(in the rows, 128 means zero)
Turns in one plane each, and the order they were made in; the first pair answered
turn zafa:
[159 113 133 149 111  91 142 109 136 104 127 123 140 150 100] |-> [155 114 130 154 112  89 143 113 141 108 117 127 143 152 100]
[126 143 146 157 139 130 119 145  79 145 154 118 115 137 153] |-> [126 136 156 141 135 121 112 144  80 145 164 108 125 128 148]
[116 202 104 142 148 160 110 137 153 127 160 165 129 159 149] |-> [123 188 126 113 130 153 102 130 145 118 201 155 123 150 148]
[128  94 137 105 102 109 120 132 125 142 105 106 133 130 123] |-> [123 103 125 119 111 112 124 131 126 147  81 114 137 135 122]
turn Sobuv:
[116 137 157  91 118 133 117 150 107 143 172 105 144 134 145] |-> [110 169 129  99 130 142 123 145 125 143 163 126 165 142 153]
[120 142 112 129 146 139 129 118 146 122  99 139 123 128 123] |-> [124 112 147 127 130 134 125 120 123 123 109 124  90 125 115]
[124 199  94  86 116 117 161 103 131 128 151 161 173 146 125] |-> [140 152 151  94  97 122 143 112  82 134 179 150  79 157 114]
turn zel:
[ 94 138 135 140 120 144 100 136 127 130 124 115  58 150 169] |-> [102 117 154 138 101 121 109 132 110 123 131  96  57 147 155]
[146 179  71 172 115 128 161 100 135  99 124 170 140 171 107] |-> [144 179  75 179 125 144 152 105 131 103 125 176 117 179 115]
[122  88 106  83 103  65 152 109 151 115 125  87 218  94 112] |-> [101 122  71  83 139 109 137 110 182 126 113 117 233  96 134]
[112 152 132 126 135 158 126 146 115 144 135 135 127 130 139] |-> [116 142 142 127 130 151 125 144 104 145 138 126 117 130 137]
Then:
(2 to 3 turns a pair)
[128 154 115 140 153 139 123 117 120 144 128 164 122 140 135] |-> [137 133 140 143 135 123 126 121  97 144 136 151  97 143 124] => zel then zel
[163 130  96 130  89 102 165  78 128  92 140 126 101 167  75] |-> [155 155  76 116 104 120 155  73 152  92 150 143 123 166  91] => zel then zel then zafa
[117 162 127 156 155 151 113 153 108 158 134 127 124 138 168] |-> [116 110 161 122 133 111 119 156  99 153 131  92 147  97 151] => Sobuv then zel
[107 138 121 135 166 173 109 144 164 131  93 162  94 113 137] |-> [128  90 166 137 134 142 116 147 119 130 108 134  53 116 111] => zel then zel
[110 170 131 136 149 171  66 152 136 147 161 130 119 127 189] |-> [121 141 162 117 124 150  62 154 117 141 186 114 105 115 177] => zafa then zel
[129 116 119 132 110 103 158 125 148 116  92 112 179 104  95] |-> [127 105 158 151 131 159 113 146 120 137 119 137  56 122 116] => zel then zel then Sobuv
[132 192 118 207 134 139 147 130 107 128 141 133  80 166 116] |-> [151 155 158 171  90  94 156 123  86 107 172  98  87 150  94] => zel then zel then zafa
[127 162 104 140 156 128 145  90 155 129 148 159 142 111 142] |-> [133 160 121 139 155 139 135  92 145 132 168 161 110 120 145] => zafa then zel
[165 131 165 156 115 120 129 135 108 120 127 132 103 159 102] |-> [150 147 130 132 117 104 140 130 144 113 115 127 186 137 110] => zafa then Sobuv
[ 82 126 107 120 157 169  86 138 140 133 129 139 128 142 158] |-> [ 98  81 157 107 127 142  87 141 107 128 157 111 102 136 140] => zel then zafa then zel
[102 134 125 150 117 128 141 191 146 163 100 125 144 105 145] |-> [105 128 129 147 109 116 148 189 143 160 101 117 154 102 138] => Sobuv then zel then Sobuv
[121 171 106 143 149 115 131  94 117 138 137 134 193 160 136] |-> [111 144 114 139 147 102 140 102 115 143 104 122 206 140 132] => Sobuv then Sobuv then zafa
[102  83 160 112 131  94 132 154 108 148  94  90 175  81 139] |-> [ 97 147 102 138 154 122 140 138 140 145  79 122 208 109 152] => Sobuv then Sobuv then Sobuv
[131 157 109 107 115 126 134 102 154 104 155 130 171 133 131] |-> [125 141 120  94 108 125 129 106 154 109 151 121 175 117 136] => Sobuv then Sobuv then zel
[112 139 116 115 161 176 102 133 159 132 123 148 129 111 154] |-> [120 116 147 107 148 171  92 136 137 131 142 132  97 106 148] => zel then zafa
[142 194 121 138 139 137 133 108 187 130 168 138 187 132 132] |-> [143 161 172 119 132 156  97 122 160 139 208 133 119 124 142] => zel then zel then zafa
[138 125 135 139  87 146 103 140 124 130 159 161  50 135 111] |-> [151 110 137 120  52  89 134 128 122 111 155 130 105 125  85] => zel then zel
[129  92 135 138 142 165 135 154 124 154  93 123  75 113 154] |-> [131 101 132 149 141 160 143 157 119 154  93 127  70 128 149] => Sobuv then Sobuv then zel
[103 146  96  88 116 113 152 128 167 140 120  96 212 105 165] |-> [119 135 124  63  96 108 138 123 156 130 177  91 190 106 162] => Sobuv then zafa then Sobuv
[148 126 129 103 136 152 112 114 153 107 138 139 107 145 127] |-> [151 113 139 102 123 131 121 111 141 103 141 122 113 144 115] => zel then zel then zel
[114 120 147 166 167 152  89 170 107 144 122 138  81  96 126] |-> [134  89 163 156 127  92 118 161  87 125 124 103 102  87  96] => zel then zel
[157 152 126 104 117 164 150 137 149 133 186 153 164 147 125] |-> [163 125 155  95 100 146 151 141 131 136 194 136 141 139 117] => Sobuv then zel
[127 119 120 133 113 126 180 134 124 104 132 122 107 146 107] |-> [126 123 121 135 117 136 175 137 123 109 133 127  93 152 111] => Sobuv then zel then Sobuv
[128 137  93  83 110 131 164 102 181  80 140 148 172 122  98] |-> [113 157  78 106 137 168 148 112 189  97 123 173 148 132 118] => zafa then zel
[131 116 151 109 117 188 117 104 130 100 149 127  84 124 138] |-> [141 100 160 101  92 152 135  97 123  86 151 106 107 116 118] => zel then zel
[126 117 120 146 107 147 128 116 149 109  85 146  60 148  58] |-> [118 138  91 148 118 149 135 111 173 106  77 159  96 147  64] => Sobuv then Sobuv
[147 110 150 140 108 137 118 106 103  94 166 139  61 149 118] |-> [136 140  87 134 117 109 151  93 151  85 113 135 186 133 120] => zel then Sobuv then zafa
[123 163  87 104 115 153 112  92 177 101 165 152 141 146 126] |-> [119 131 107  76 104 128 114  96 176 100 159 130 168 114 117] => Sobuv then Sobuv
[172 122 100 124  80 135 163 122 140  78 168 120  95 133 148] |-> [168 127 101 125  88 146 156 123 140  84 168 129  82 136 154] => Sobuv then zel then Sobuv
[122 113 137 144 160 139 123 121 121 153 109 123 111 123 135] |-> [127 112 149 136 152 143 116 118 117 145 138 120  97 125 136] => zafa then zafa
[ 98  85 134 125 139  94 128 136 137 142  94 103 158 128 144] |-> [106  74 150 127 124  89 132 135 122 137 108 100 128 136 136] => Sobuv then Sobuv then zel
[155 110 130 122  76 100 146 110 106 102 132 132  97 137  97] |-> [126 169  75 129 124 146 128 114 157 116 105 167 136 139 129] => Sobuv then zel then zel
[142 122 123  67 129 122 114 134 137 151 134 113 148 103 142] |-> [160 137 130 108 131 138 115 136 105 152 155 125  76 145 137] => Sobuv then zel then zel
[136  97 141 125 101 136  92 137 141 117 141 126 109 100 136] |-> [138  94 134 117  92 122 103 132 146 107 138 121 135  94 128] => zel then zel
[116 121 132  70 108 111 114 110 116 123 185 110 173  98 136] |-> [113  78 161  91 107 101 116 124  86 139 154  93 130  89 130] => zafa then Sobuv then Sobuv
[ 99  96 146  88 142 162  92 142 157 127 124 143 101  86 142] |-> [114  73 162  81 112 126 115 136 144 114 130 116 119  80 121] => zel then zel then zel
[123  70 140 131 104 109 137 139  90 143 144 108 113 126 100] |-> [109 133  74 161 139 127 153 134 129 143 104 141 164 145 114] => zafa then Sobuv
[135 124 129 145 129 131 135 126 106 129 127 144  89 153 119] |-> [118 113 116 108 129 115 140 127 137 124 105 128 163 116 123] => Sobuv then zel
[127 120 124 143 131 135 125 135 132 135  98 143  92 133 128] |-> [130 131 112 147 132 136 134 131 134 130  98 144 101 140 124] => zel then Sobuv then Sobuv
[125 167  87 154 141 103 153 130 145 140  84 114 206 132 137] |-> [119 130 107 166 140  93 156 142 121 151  47 106 181 125 129] => Sobuv then Sobuv then zafa
